In the rows, 128 means zero.
Rows swapped in pairs by one turn or mirror: which row each one swaps with:
The rows were stretched afterwards, more along some directions than others.
J_649: [103 144  90 104 131 131 145 155  96 146 107 136 156 138 144 108 106 141
 158]
J_885: [137 136 143 106 147 110 134 112 175 103 109 132 159 144 127 132 143 152
 133]
J_253: [136 153 108  98 126 135 134  89 149 147 134 154 162 122 135 141  79 107
 164]
J_581: [ 98 137 118  90 119 105 116 146 103 130 172  79 116 122 134 131  90 111
 136]
J_281: [105 123 114  75 104  95  98 125 130 129 135 107 128  90 148 120 102 123
 133]
J_862: [132 152  97  98 129 127 138  89 142 153 140 154 160 118 132 137  74 111
 173]
J_515: [109 129 119 121 111 127 118 144 113 121 132  74  96 135 147 135 110 114
 119]
J_404: [107 136 121  89 125 107 104 148 121 126 177  75 110 123 139 128 100 115
 138]
J_103: [109 127 117 117 103 123 120 141 108 125 147  72  97 133 147 132 104 113
 122]
J_456: [119 133 107  96 134 100 157  90 118 172 138 176 169 113  94 122  84 127
 170]
J_741: [131 151 113  87 118 137 128  97 144 148 144 139 154 122 141 129  82 103
 158]
J_45: [103 131  97  94 127 108 138 119 119 134  94 128 164  84 147 124  98 129
 140]
J_333: [109 123 120 107 101 116 140 118 128 109 141 108 149 109 136 111  99 136
 137]
J_9: [109 139 122  91 136 108 113 147 118 125 168  82 115 120 140 134  93 115
 141]
J_603: [110 129 110 115  92 122 135 121 125 101 139 101 146 114 142 116 106 135
 136]
J_108: [111 126 112 122 102 125 121 142 111 122 142  75  97 131 152 129 106 117
 124]
J_2: [137 139 145 113 154 115 129 113 174 100 111 126 152 150 125 136 144 148
 134]
J_833: [111 129 104 113 130  97 150 101 106 173 141 168 157 107  94 125  86 125
 165]
J_630: [110 126 114  80  91 100  99 136 119 137 141 107 128  93 146 121 108 112
 135]
J_370: [132 140 146  97 143 108 146 107 169 110 116 131 158 154 116 133 136 141
 136]
J_769: [115 130 107 108 119  98 147  99 104 176 153 164 154 105  93 129  83 123
 167]
J_71: [104 133 111  91 118  96 155  98 109 167 157 157 155 113  97 122  82 122
 168]
J_107: [133 151 104 114 131 135 138  97 143 140 136 144 150 132 139 144  88 101
 162]
J_805: [114 132 120 100  89 122 129 120 129 107 144 102 152 103 144 114  99 129
 137]
J_648: [136 137 138  99 155 113 133 112 176  98 110 137 161 150 130 126 150 149
 136]
J_331: [127 158  99  96 124 138 146  99 135 152 139 152 165 125 137 142  79  99
 173]
J_295: [103 131  93  95 132 113 142 118 125 134  88 134 171  87 149 120  99 134
 143]
J_77: [110 130 104 106 131  98 155  98 111 171 148 168 159 116  95 129  86 126
 169]
J_552: [129 155 103 103 130 140 142  99 143 148 132 151 159 126 139 138  83 100
 173]
J_309: [109 129  95 106 138 115 139 116 129 129  83 134 170  91 150 119 106 134
 137]
J_142: [113 123 101 118 125  97 157 102 108 164 151 163 150 115  92 130  97 124
 168]
J_148: [102 143 100  93 130 128 143 142 107 137 107 136 175 130 141  98 105 150
 150]
J_110: [126 148 107  92 116 132 128  93 147 148 139 148 159 116 147 124  82 104
 157]
J_65: [105 143  86 104 132 132 146 145 110 134 103 141 170 130 147 102 108 147
 157]
J_799: [109 141 128  98 124 117 162 125 134 140  92 146 163 148 134 131 113 106
 120]
J_398: [114 125 115  83 108  99 100 133 128 130 136 111 128  99 140 130 119 119
 142]
J_328: [108 128 120 121 103 122 120 137 109 129 141  75  98 128 141 135 103 112
 121]
J_88: [106 143  93  96 139 133 133 147 122 125 103 127 161 135 157 100 111 151
 151]
J_167: [109 140 123 107 111 111 168 113 135 140  95 151 170 140 124 136 108 107
 125]
J_204: [112 141 132 108 121 111 167 115 136 133  88 147 166 148 120 134 115 119
 116]
J_429: [132 137 141 104 156 114 140 109 176 103 108 138 163 154 126 132 141 154
 136]
J_363: [134 134 148  92 156 107 133 102 180 103 107 137 163 140 125 130 137 154
 138]
J_70: [112 146 133 101 104 116 157 113 136 131 100 142 173 134 127 136 122 103
 118]
J_610: [133 157 107 101 113 135 135 100 134 150 138 141 157 120 142 137  83 100
 158]
J_546: [112 141 132 106 125 113 160 123 130 140  94 147 160 143 126 139 118  97
 121]
J_639: [105 142 127  92 107 110 168 117 131 139  95 143 179 133 127 128 114 104
 121]
J_159: [108 144 125 105 126 115 166 113 134 144  80 159 170 137 124 136 107 110
 127]
J_685: [101 131  88 102 134 114 144 118 119 134  92 131 167  91 152 120  93 128
 145]
J_787: [113 145 127 103 110 114 157 120 130 146  94 145 163 129 130 132 110 105
 119]
J_965: [104 139 128  81 122 105 105 145 117 123 174  73 108 126 140 132  93 112
 133]

J_630 swaps with J_805
J_398 swaps with J_333
J_281 swaps with J_603

